In the rows, zero is written as 128.
The same turns and mirrors carry the whole set onto itself, and each row onto the other rows of its family. Which rows share a family with each named row? Give them in list order.
These 40 rows form 5 families of 8 rows each.
zuli: [100 137 115 126 116 156 144 108 125 130 135 158 135 145 108 150]
kef: [133  97 139  99 134 125 146 118 148 134 135 129 138 160 174 118]
Zomun: [119 120 111 136 160 177 137  83 135 123 153 143 137 126 100 130]
muk: [129  89 163 125 156 112 133 129 117 132 151 132 132 132 144 112]
kad: [168  98 113 128 159 131 131 120 151 120 155 126 120 155 163 118]
sebu: [146 106 162 129 142 130 154 110 146 113 139 146 123 168 144 100]
Vazi: [118 117 108 140 145 151 104 112 127 157 126 112 127 139 118 152]
nilif: [112 128 109 144 167 162 149  96 126 137 150 150 130 136  96 136]
Tok: [129  90 141 110 139 103 132 109 156 145 133 145 130 142 162 117]
dobe: [128 100 136  98 141 111 141 109 147 137 146 136 131 137 176 128]
Fasoz: [111 141  93 127 142 152 153  92 138 127 112 129 127 139 111 120]
fozu: [160 100 123 135 151 134 134 106 165 121 167 126 127 152 165 124]
Fivut: [111 125  89 139 138 159 124 122 124 149 133 119 136 139 114 146]
Lotu: [154  89 131 137 167 137 140 110 158 134 151 121 129 165 160 112]
nadok: [122  98 128 106 130 108 149 115 151 128 129 135 125 142 173 134]
dipet: [110 130 114 128 174 159 139  79 130 123 152 147 141 124 105 139]
fizu: [147 107 157 143 137 121 140 112 144  97 148 132 125 157 140  98]
busof: [119 123  97 151 140 145 109 112 127 146 116 143 130 129 119 150]
lada: [132  75 156 127 151 119 124 125 133 127 152 134 150 140 136 107]
mivu: [124 102 132 107 136 104 136 118 145 134 141 144 127 159 175 132]
pivas: [123 135 103 144 131 150 104 120 126 141 126 122 124 133 115 148]
fum: [122 151 109 111 143 149 137  81 140 129 112 126 114 136 122 114]
gel: [138 118 152 130 136 128 156 115 139  89 151 143 120 153 139  97]
sodet: [133  88 161 123 157 133 135 135 122 143 160 138 134 155 151 116]
nafu: [118 156  93 128 144 146 126  97 131 133 118 146 121 130 125 113]
gori: [135  78 153 122 164 118 136 128 116 123 152 146 136 143 142 124]
sotu: [114 152 101 119 151 146 131  93 130 126 116 121 126 126 116 113]
nufo: [105 132 123 136 123 149 127  95 136 121 139 158 139 142 111 166]
Ziv: [137 113 147 131 151 118 147 111 139  94 148 137 129 169 143  92]
luzo: [116 118 106 135 132 159 110 116 125 156 125 126 122 121 114 144]
Rima: [ 96 124 114 140 129 147 128  94 128 114 129 160 157 139 114 148]
lekov: [101 125 137 121 114 152 129  95 128 116 129 148 144 149 112 155]
Nuzak: [119 129 122 132 173 171 131  85 126 129 167 142 136 137 105 132]
mupaz: [145 110 150 126 134 128 135 113 151 103 160 141 139 158 142  87]
tabi: [117 135 101 133 166 165 131  94 120 119 152 152 148 126 112 123]
fiku: [119  83 151 131 159 122 135 137 116 127 163 130 138 136 143 126]
kuzun: [ 91 126 133 141 117 152 129  94 134 126 134 153 138 144 105 144]
Niret: [163 101 126 124 152 130 127 111 164 139 164 141 121 145 159 109]
nepa: [105 149  98 118 140 155 134  84 144 137 125 126 121 130 125 111]
buken: [156 104 113 143 167 132 138 115 158 129 164 125 111 147 160 120]

The rest of the family of nepa: Zomun, kad, mivu, gori, Ziv, luzo, kuzun
The rest of the family of dobe: muk, fozu, dipet, fizu, pivas, sotu, nufo
The rest of the family of kef: zuli, sebu, nilif, Fasoz, Fivut, Lotu, sodet

